In the rows, zero is written as 128.
Each path below is one point turned by a fixed rotation once a step. After each direction that follows a path, write how fast that rotation turns it, in deg/step (0 if it stays still).
Each turn is a multiple of 5 degrees from 10 to 175, or 0.
Each row of a path follows its step; steps can be skipped.

step 0: [132 120 128 131 126 124 121 122 132 120 135 125 127 131 129 133 125 123
 121 135 130 108 123 133 124 148 130 132 120 123]
step 1: [123 136 138 124 132 132 127 135 130 118 124 136 119 132 127 114 131 126
 128 129 113 134 135 127 140 123 129 132 122 113]
step 2: [134 130 123 118 133 130 136 126 133 128 134 123 139 125 109 129 116 136
 125 133 135 137 126 130 115 123 123 124 124 124]
step 3: [133 116 129 134 123 124 133 122 139 121 120 127 117 127 129 140 133 120
 121 124 123 114 124 122 127 134 125 119 117 127]
step 4: [117 126 135 129 132 134 124 125 126 137 130 123 124 129 118 115 134 120
 130 130 125 138 131 127 143 126 126 143 116 123]
step 5: [130 128 118 125 119 132 127 124 127 123 135 127 133 119 124 124 124 134
 137 135 137 126 134 138 120 114 121 112 122 122]
step 6: [132 119 134 125 125 141 135 118 128 131 122 134 126 131 128 128 125 123
 119 118 120 108 124 133 126 141 126 126 127 128]
step 7: [121 130 132 128 123 128 121 133 136 134 125 130 119 141 122 126 133 134
 123 138 127 137 123 140 141 119 135 137 121 120]
step 9: [126 125 134 132 124 139 135 121 131 121 114 143 125 126 123 137 133 129
 121 109 120 128 131 124 124 127 124 126 126 125]
step 10: [126 131 127 136 125 126 127 130 133 151 125 112 127 135 113 125 128 130
 121 131 130 131 124 128 134 119 127 133 122 131]
[130 121 128 127 127 129 128 133 128 125 127 129 131 130 128 129 129 129
 132 129 131 125 127 126 124 129 124 129 128 128] : 125
[128 128 129 126 127 129 133 124 128 126 129 131 129 129 126 129 131 134
 131 126 130 130 127 128 132 128 128 135 127 130] : 140

step 0: [143 136 121 128 137 127 132 135 137 121 134 123 125 122 127 142 134 126
 139 124 124 134 132 130 130 135 118 131 126 129]
step 1: [123 124 119 126 130 115 123 127 141 128 130 119 128 128 129 122 129 143
 122 122 126 128 135 130 132 123 117 121 119 133]
step 2: [145 128 134 126 129 117 126 125 124 126 129 132 125 118 117 127 121 133
 137 129 136 130 137 131 130 118 129 125 128 140]
step 4: [132 116 127 123 125 125 121 121 125 118 125 123 119 119 122 134 138 126
 125 116 118 122 139 132 126 125 127 136 126 127]
step 5: [138 129 128 110 130 119 139 133 133 122 132 127 120 127 132 134 134 135
 119 130 132 134 128 130 133 122 123 128 139 124]
step 6: [129 139 110 127 130 119 121 124 137 124 130 122 130 119 128 139 129 121
 136 123 128 131 136 126 124 129 121 121 131 133]
step 7: [130 122 127 126 136 123 127 131 135 129 140 127 119 119 121 122 119 138
 121 122 129 130 137 131 135 135 117 127 119 133]
step 8: [131 132 129 125 135 117 128 118 118 124 120 127 129 125 121 129 124 135
 124 131 129 124 133 123 127 112 120 126 131 144]
step 9: [126 120 134 130 128 119 132 123 130 121 130 133 122 111 121 125 135 114
 125 129 128 133 130 134 130 134 125 124 141 136]
step 10: [131 124 125 118 132 126 126 120 128 131 129 121 111 129 126 142 131 125
 117 130 115 123 136 128 124 129 120 136 130 124]
[128 127 128 125 124 126 129 134 126 125 127 124 126 130 130 130 129 124
 126 127 129 125 130 125 127 130 131 130 130 125] : 60
[135 132 129 125 128 130 130 129 125 126 126 131 127 128 131 130 123 129
 128 131 127 127 124 125 129 126 126 130 128 129] : 130
[129 131 127 130 129 126 129 131 126 128 132 130 128 127 127 126 130 125
 130 132 130 129 127 130 124 123 130 125 134 128] : 115
[128 129 128 131 132 131 126 132 127 128 132 129 127 129 131 126 131 129
 126 126 126 122 130 129 125 128 125 132 127 130] : 110

step 0: [140 117 135 124 133 129 127 133 127 128 122 129 144 134 138 131 127 120
 132 129 132 140 133 134 140 120 129 127 123 133]
step 1: [131 117 134 122 119 138 133 127 138 128 120 116 121 132 131 139 139 127
 126 136 132 133 134 133 126 118 136 128 129 130]
step 2: [145 132 134 132 121 132 129 122 137 116 130 116 123 132 140 128 132 130
 128 117 130 128 128 131 131 127 128 133 120 117]
step 3: [144 118 121 133 120 121 134 132 128 130 132 120 113 127 131 131 117 126
 126 122 124 141 120 121 126 128 135 129 130 126]
step 4: [135 132 120 120 117 124 142 135 127 120 136 121 130 132 130 119 134 129
 132 131 115 137 121 126 120 129 122 122 125 132]
step 5: [124 120 118 124 126 121 126 136 125 121 116 120 133 134 139 125 134 132
 125 121 120 131 132 116 129 142 124 130 132 130]
step 6: [122 133 121 125 120 124 133 131 135 124 127 122 128 126 122 138 133 135
 133 127 127 120 132 110 130 128 125 121 144 118]
step 8: [124 131 119 118 127 121 131 124 127 132 118 142 118 125 116 132 129 126
 126 130 127 130 131 114 128 121 133 138 122 136]
step 9: [128 131 125 129 129 122 128 115 124 108 124 140 127 123 117 124 141 126
 131 131 124 116 129 132 130 129 125 129 122 132]
step 10: [127 115 118 131 142 129 121 119 126 123 122 136 123 115 126 132 126 123
 131 121 140 127 126 126 129 136 121 119 127 131]
[131 131 130 127 127 130 129 129 126 126 127 130 122 129 130 127 125 129
 124 128 129 123 127 125 128 123 132 129 125 127] : 65
[131 125 129 133 132 125 132 129 127 127 131 129 129 126 128 129 125 131
 132 128 132 126 126 125 129 127 128 126 130 125] : 100
